Each row is where one point has got to under a steady rotation. How many ticks took it there?
The counts run from 0 to 519.
[  1  31  -2  -2  -6  21 -20   5  40   0  33 -37   7 -28   2 -11   0  -7
 -21  12  -3  20 -13  17 -31  -3  12   8  18 -13  26   5  26   4   9   2
   4  -1  10 -12   4  -4 -14 -26  22 -36 -15 -18  24  -9 -12   5  17  25
   6  18 -26  17  11   5 -18 -13 -15 -10  -5  16  -5   3  20]
324
[ -9  14   9  -8 -33  40 -15  14  14 -12  39 -44 -20 -32   1  -8 -19  -6
 -19  14   2  25  -6  29 -20   4 -17 -15  14  10 -15 -16   5   4  12   3
  18 -14   6   6  26 -17 -10 -24  26 -28 -17 -18  23 -23   5  14  11   6
 -10  15 -13  16   8  15 -13  -1   2  -1  -4 -12  -5 -15  18]
85
[ -3  -5   4  -6   7 -37   4  -8 -23  -5  -9  19 -25  26 -20  12  13   5
  11 -17  -4 -12  -1 -25   2  23  23  -7 -35  14   6  33   2   7  43  -8
  21  10  -4  24  20   0  17  17 -19 -10  28  20  -1  10 -11 -13  19  17
  13  -8 -15  -3  -3  10   7  11  32 -16 -27 -22   0 -12 -10]
356
[ -5   7  23   1  10  -2   3  -5 -14 -18  -6 -14  -9  12   0   9   5  -5
   4 -17   3 -20  -5 -20 -35  15 -17  10  -4  16  -2  30   9 -23  -5 -19
   6 -18 -25  15   2   2  23  -3 -23  68  15  12  14  29 -12   7 -14 -10
 -32 -14  -7  -3  24  18   5  11  22  -5 -27   5  14   9 -10]
454
[ -7  17 -24  15 -14  21 -21  -6  21  29  21 -11  -6 -35 -15  -4  -5  -4
  -9 -16   3  13  -8   9 -33   4  -5   2 -15   5  18 -14   1  -6   0  -6
  19   6  12   0  13  10  -7 -36  57 -20   0 -21  11  23 -13  15  -1  21
  -8  22 -26  -6  24  21   1   7   0  14   7   4  15  26   3]
409
[  2 -15  -4  10 -10  45   2  10   9  24   8 -22  -1  -6  16 -15   2  17
   5 -16   5  26 -11 -11 -32  17 -16   4 -33 -12 -16 -11   0  -8 -16   8
  13   9 -11   9  16  17   9 -31  36  12 -10 -26  14   7 -25  25 -14  -5
 -38   0 -17  -5  42  33  -5  10  -2   1   1  11  22  21   6]
151
[-13  -2  11  18   9  -4  -4  -1   1  -9  -4 -32  13  -8  -1  16 -35   7
   8  23 -42  -6  11  18 -12   9  28  23  24  17   6   3  10 -29  16  20
  10   6 -19 -15 -12  12   7 -17 -18 -14   9  14  19 -10   1  -1  32  16
 -38 -10 -29  -6 -18 -14 -17 -14 -15  -2   1  -1  -8 -33  13]
126
[-15  -5 -30  15   0  33   0   4  10  16  -3  -9  -3 -13   3 -13   0  16
  18  -1   2  36 -14  -6 -23  14  25  -3 -25 -24   7 -13   8 -17  -7  10
  15  10  -4 -28  -8   1  -7 -21  30 -33  -3 -23  23  13 -32   3  12  -8
 -17   1 -19  -9  18   4  -8 -35 -12 -15 -11  20  24  25   6]
229
[-13  33  32   3 -29  34  -1   7  18  20  12 -12  10 -27  14  -3  -2  -3
  -4  11 -13  -1  -6 -18 -12  18   3   6   8 -39  -2   2  19  14  15  10
   5  -3  -8  23   6  34  10 -18  36 -22  13   5 -11 -13   7   9  19  11
  -3  21 -11  -9   5  26   2  26 -18   8  -4   1  -1 -20  35]
405
[-32  12   4  -6 -15  18  -6   5  -4  18   3  13 -20 -45 -25  -1 -20  -5
  25 -13  -3  18  -2 -19  -7   7  10  -9 -18 -24   3   8  18   3  11 -24
  17 -23  -8  17  16  16  -8 -11  44 -35  25  16 -17   8  27  -9  27  12
  -9  21 -10 -26  -4   1  14  13  -1   5 -17 -10   4  -7   6]
90
[  5  10   3  -4  12  37  19  50 -17 -31  11 -46  -8  -2  29  -8 -11 -16
  -5  19   9  19 -11  -4 -14  21  11 -11   4   0   0 -21   9  -3   3  20
  -3   3 -12  -7  -5  -4  16 -11 -21   0  -6  -6  27 -11   0  11   7 -19
 -23  -8  -5   2  21   8 -28 -23   5 -36 -25  19  -4   1  11]
303
[-28  13  26  21   2   5  13   3 -15   7 -17  -7  19 -25  14  16 -24 -11
  16  12 -29 -10   5 -13 -29  16  20   9  26  -2  15 -11  12 -30   3  -6
  14  -5 -30  13 -14  34  32 -14   3  19  19  14 -15   5  22  -9   8  -5
 -47  -8 -13 -19 -12   6   9  -5  -9   7 -15  14  11  -7  14]
129
[ -8  29 -10  15 -23  35  -7   1  18  26  21 -12  -3 -40   1  -5   1 -14
 -12  -6   1   7 -14  -2 -36   6 -10  -5  -3  -3  15 -23   6   0   0  -9
  16  -3   4   8  12  14   4 -41  51 -15  -3 -22   0  16  -8  12   1  18
  -9  20 -25   0  26  31   3  12   3  13  -2  13  15  24  13]
408
[ 13  12  -8  12  -7  51  23  23   0   2  24 -33 -10 -10  15 -16  -4   4
 -22  16   5  20 -16  -8 -18  14 -12  -7  -6 -24  -7 -29   5   3   3  30
  -8  18  -1   4   6  11   5 -31  26 -17  -6  -8   3  -9 -22  29   7   4
   7  10 -25   0  40  33 -19   6  -5  -3   1   5   7   3  24]
484
[ -3  -3  13  -2  17 -29 -17  -1  15  12 -13 -11  16  15   0  -1  14  16
   1   6  -6  12 -11  10 -25  30  43  16   8   3  21  35  21 -11  19  21
  39  18  -5   9  -5 -13  -7  13 -20 -16  -2   2  33   9 -21  -1 -18   1
 -15 -23   8  24 -19   6 -13 -27   8 -32 -14   0 -10   2  13]
59
[ 23 -12 -17  11  -2 -18   0 -22   0   7  17 -32 -21  30 -16   4   5  18
  -6  -8   4 -10  -1  11 -17   7 -10  -1 -32  47  12  21 -23  -9  28  -5
  18  -1  -9   0  36  -5  10   7 -19  14  -3 -16   6   7 -37  -6 -11  14
   3 -22 -20  27  30  27   1 -12  27 -11  -4 -20   8  -1  -5]
276
[  2  -9 -26  14  24   0  -2 -11  30  22  17 -29 -10 -16 -36 -20 -30  13
   8 -17 -13  30  -4   8  -2   8   8  20  -8  -4  -2  18  27  -2 -17  -9
   9 -21 -11 -11   1  28 -12  -9  39 -34  10  30 -13  -5   7  -2   5  13
 -17  15 -18   9 -17 -11  -3   6 -17   7  -4 -12  -9  -4  29]
250
[  6   2   0 -12  20   0 -27   6  26  -7  36 -48 -16   6 -12 -20  11   7
 -27  -3  16  27 -13  35 -16  11 -13   0  -3  23  -3  22  26   4  -4 -13
  24 -23   0   8  23 -21  -8   5   3   2 -22  -2  28 -11 -14  15 -20   9
  -9   0   1  42   4   9 -20  -8   7 -19 -15 -12 -25  -1  17]
0
[  0  -5   5   6  32 -11  21  34 -19   9 -27 -11  -1   6   7  -1 -20  -5
  21 -15  -2   5   1 -32  -9  26  19  21 -14   2  14  -3  13  -4  -5   3
  23   1 -29  16  -9  43  33   0  -2  22  23  21 -11  22  17   2 -17 -11
 -48 -15   0 -13   5   9   3   4  11 -10 -18  17  -2  13   9]
53
[-10  16   0 -12 -12  33   0  20   1 -15  32 -30 -19 -38  -5 -20 -27 -19
 -12  -3   5  43  -7   3 -22 -23  -9 -15   0  -8  23 -15  17  -2   6 -33
   6 -25  -2   0  31  -7   7 -17  27  -6  -5 -19 -13  -7  20  -4  18   7
 -11  14 -20   0  38  10 -12  -9  -3 -10 -13  17  -1   4   1]
8
[-13  -5 -41  20   9   7  -7 -11   3   9  18  -5 -24 -32 -46 -13 -20   7
   3 -18   0  37 -16  17 -28   3   0  -9  -8   5   4  -3   8 -23  -7 -19
  22 -10  14  -8   4  -7 -23 -17  47 -34   7   8   3  17  -3  -1 -15   5
  -8  12 -22   7  -5  -3   6 -10  16   9 -12 -17  14  25   1]
172
[ -4 -15  -8  24 -17   8  17 -22  -5  -6  11 -23  16  -3   1   8 -21  -4
   1   1 -41  11   4  13 -52   3   5   7  21   9  -5  -8  -3 -26  -3 -18
   2   1 -11 -25  12   5  20 -26  -4   4  -2 -33  16  -4 -11 -13   1  19
 -42 -12 -54   6   5   5  -2  -7  11   4  -1  16  31  16   0]
447
[ -9  27  44 -21 -11  27 -10  25   5 -14  26 -27 -18  -8   5  -6  13  -1
 -12   4  21   2  -4  -6  -1  20 -19  -4  -3 -10 -19  16  32  20  13   7
  12 -23 -10  41  20  -4   7  -2  15   6  -1  14  10 -15   9  20  15  -2
   0  12   5   5  14  26 -11  30   3  -9 -21 -19 -14 -29  19]
82
[ -5   7   9   3  11  15  -3  18 -26  -5  -7 -17 -18  -3   9   2  20   4
   3   6  27  -5 -15  -1 -23  24 -11 -23 -16  24   8  -3  -2 -26   7   6
  31  -1 -18  12   3 -12  23   3 -13  48   3   3  15  22 -20  14 -19 -30
 -15 -21  19  -2  34  23  -3 -30  17 -24 -27   1   4  10 -10]
217
[  1   6  -1   9  35 -15   2  -3   0 -11  18 -12 -24   8 -32  -4  13  14
 -24   2   3   4  -7  13   7  24   6   4  -6   7 -16  24  33  -1  13  23
  15  -5   0  19   3  -1   0   8   6 -29   6  51   6 -18 -12  14  21  19
  25  15 -12  13 -16  -1 -18  13   0  -5 -16 -41 -35 -29  25]
498
[ 11   0 -19  17   1   9  28 -13 -18 -12  14 -12 -11 -10 -17  -6 -26  -9
  -7  -8 -22  22  -6 -12 -35 -21  -4  -4   5  -4  25 -16   0 -33   8 -26
 -13   7   0  -8  22  16  22 -28   2   7  10  -8 -24   8  -3  -9   5  22
  -9   1 -52   0  44  18  -1   1  14   4   3   9  24  22  -7]
189
[-14  -5 -20  16  31 -10  -1  16  -7   5 -18  -8   0 -14 -10   7 -31  -2
  25  -5 -21   7   5 -10  -5  13  46  15 -14  11  28  -4   7 -21   8  11
  20  12 -10 -11 -17  26   5 -16  -6 -31  19   9  15  15   9  -8  22   7
 -36  -5 -21 -25 -12 -13 -11 -26  -7  -8  -6  26  -3   2   2]
50
[ -1  16  28  -6 -18  21  -9   0  30  13  10 -22   1 -10   6  -3  -8  21
  -3  18 -14   7  -5  -9  -1  15  21  22  -6 -33  -6  28  28   9  24  37
   7  10  -5  15   4  18 -14 -13  16 -40   5  12   8 -14  -7  18  32  18
   4   9 -11  -2   1  11 -15  14 -24  -6   4 -11  -8 -37  35]
403
[  4   6   8 -10  21 -20 -11  -6   5 -20  14 -21 -23  -4 -42  -9 -15  20
 -14   8   1  17  -1   2  11  -8  11  -1  -7   2  26  38  24  -9  34   1
  10 -11  -1  18  18  -5  -8  15 -11 -16  10  46 -18  -4   4  -7  25  17
  30  -2  -3  13   9  -3 -13  -7  -1 -14 -14 -26 -31 -33  10]
260
[ -7 -15 -10  14  -3   8 -21 -21  32  41   0  -8  -3   6 -11 -10  16  37
  15 -15   3  17 -15   3 -20  33   7  13 -33  -3 -23  30  13  -5  -8  17
  36   3  -7   3   7   9 -21  -6  39 -26  -2  -4  26  10 -37  16 -13   1
 -22   0  -5   7 -10  16   5   2  -2   1   1 -17  10   6  16]
154
[-10 -19  -2   9  30 -18  23   2 -31  -2  -5   3 -12  -1 -27  -7 -16   0
   1 -20  -5  25   1 -18 -10  -2  -8  -5 -15  -2   4   6  23 -17 -11 -36
  10 -17 -23  23  18  29  34   5  20  21  22  35 -50   3  23 -12   4   6
 -24  -2 -19  -1  16   3   7  11  13   5 -20  -9  -3   6   4]
510
[ -8  23  24 -17 -24  43  -9  19   7 -16  42 -38 -16 -21   5  -9  -7  -7
 -26  11  11  20  -7  23 -20   7 -24 -13  10   3 -19 -10  14  10  13   3
  12 -23  -1  20  26 -18  -5 -12  19  -7 -15 -10  18 -20   6  15   5   2
  -5  13  -3  15  20  26 -14  13   3  -8 -10 -12  -9 -14  21]
84
[ -9  17   4  20   7 -15 -20 -33   4 -17   9 -26   4   6 -11  18  10   5
 -14  25 -18 -22   1  22 -23   2  11  -1  10  34  32  28   2 -38  34   2
  13   7   0 -10   5 -22   8  -8 -32   9  -2   1  22   6 -34  -4  32  18
  14 -12 -28   5  13  -3 -13 -25  -4 -12  -8  -8  -4 -19 -11]
201
[ -2  -1   0   4  -3 -25  27  -8 -39 -21   7   8 -18   6 -14   1  21 -12
 -18  -4  -2  10 -16   0 -48  11  -3 -25  17  13   5   1   1 -16  26 -28
  18  12   7  26  18 -24  19   7 -18  14   7  -1   5  10 -10 -14 -21   8
   1 -14 -25  24  15  21   2   0  48 -16 -26 -13   8  20 -11]
436
[-14  12  22 -16  15  -3 -42  -3  28   0   9 -10 -16  -3 -16  -2  20  18
  -1 -16  19   3  -2   5  -1  19   6   8 -37   3  -1  57  34   2  14   5
  31 -13   1  27  10 -12 -16  -1  16 -12   4  21  30  12 -12  19  17  12
   4  15   6  -2   1   5  -9  10  -5 -12 -18 -15 -21 -19   2]
79
[ -5  11  29  -4 -21  17 -13   4  -2  -5   8 -24  14  -8  30  -3  15   8
 -14  36  -3  15 -13  17 -37  15   7  -9  16  -4  13  -1   5 -22  19  29
  27  16  -7  12  10 -27   8  -7 -10   4 -21 -23  31  -9 -24  10 -13 -17
 -12 -20   3  20  24  27 -24 -26   0 -18  -6   5   0  -3  11]
142
[-18  29  28  -2  -7  17  -4   2  -4   4   6  12 -14  -6   2  -5  51   1
  -6  -5  24 -13 -28  -9 -22  41  -4 -18  -4 -24 -18  24  29   4   4  -6
  21 -12  -7  36  -1  -1   6   5  27   9   8  17  13  17 -18  14  -6 -16
  14  15   9   2  -1  27  10  22   8  -6 -36 -19   1   2  21]
158
